One turn moves every row onto another: examples first, then more rows asked:
z898: [ 19.4  -2.4   4.3 -20.0   4.7  -0.6  16.9  -5.5  18.6 -18.3   6.3  13.1
  -5.3]
z980: [  9.2 -15.7  11.2 -20.2   2.6  35.0   2.4  -7.8   4.6 -10.2 -13.8  -0.8
   9.6]
z123: [  4.1 -26.1  18.7  -3.3  25.5   8.5 -21.4   0.9  -2.4  -8.1  -4.4   2.1
   3.2]
z762: [ -4.4   6.9   5.6 -19.9 -22.2   5.4  -4.2  -0.9   2.1 -16.6  -9.2   6.3
  -0.7]
z870: [  0.7 -11.1  20.1 -27.2 -13.9  16.3  15.3  -8.3   8.5  -3.7  -9.3  -3.5
  11.3]
z985: [  0.2  -0.5  43.2  -0.2  13.3  -6.0  -7.7   1.3   5.5 -22.5   9.0  -6.6
  12.9]
z931: [  2.9  -1.8  32.2  -6.2  11.8  -1.3   5.8 -23.0  11.4 -18.7   8.0  -9.2
  -5.9]
z293: [  1.4  -2.1  33.4 -10.1   0.1 -25.0  -0.7 -13.8  14.8   3.1  -8.1  -7.2
  12.7]
z739: [ 23.7   9.3   7.1 -20.8  29.1  13.0  -2.4   3.0   0.1  -9.6 -15.0  -1.6
  18.0]
z532: [ 16.7   0.5   1.4 -11.3  16.1  -5.2   7.2  14.5  35.6  -9.1   4.5   9.2
  -0.3]
z410: [ 12.9  10.4  -6.1  -5.6   2.2  -3.1  -8.3  19.4  14.0 -22.3   6.2  -8.4
   6.3]
z976: [ -8.4  -7.2   9.6  -5.2  10.5  15.3 -24.9  -1.6   6.1 -32.8  -5.1  -7.4
   3.9]
z601: [ -6.7  -6.2  24.5  -0.4 -12.8  -1.2  -2.3   4.0  24.7  -5.6 -32.7  -2.9
   5.6]
z625: [  3.6  17.7   6.2 -13.0  20.5  -3.9   1.3  15.6   7.8  -5.4 -16.1  13.0
  26.2]
z363: [ 11.6  -2.3   9.8   4.3  -5.6  10.7  -4.6   5.2  24.0  10.9 -23.3  -0.2
 -10.7]
z496: [ 11.1   6.2  36.4 -21.7  23.9  -1.4 -17.4  -3.2  14.8  -8.1 -15.6   8.7
  22.3]
z465: [ 13.2 -22.5   2.3  10.3  17.4   7.6  -9.7   5.6   8.7  -3.9   4.3  -2.6
  -6.6]
z87: [  2.7   7.0  20.3  -1.4  10.3   0.3  -9.0   7.1  33.9  14.8 -13.8  -5.6
  21.3]

z739 moves to z931
z87 moves to z496
Now find these:
z870 moves to z532
z410 moves to z976
z980 moves to z898
z985 moves to z601

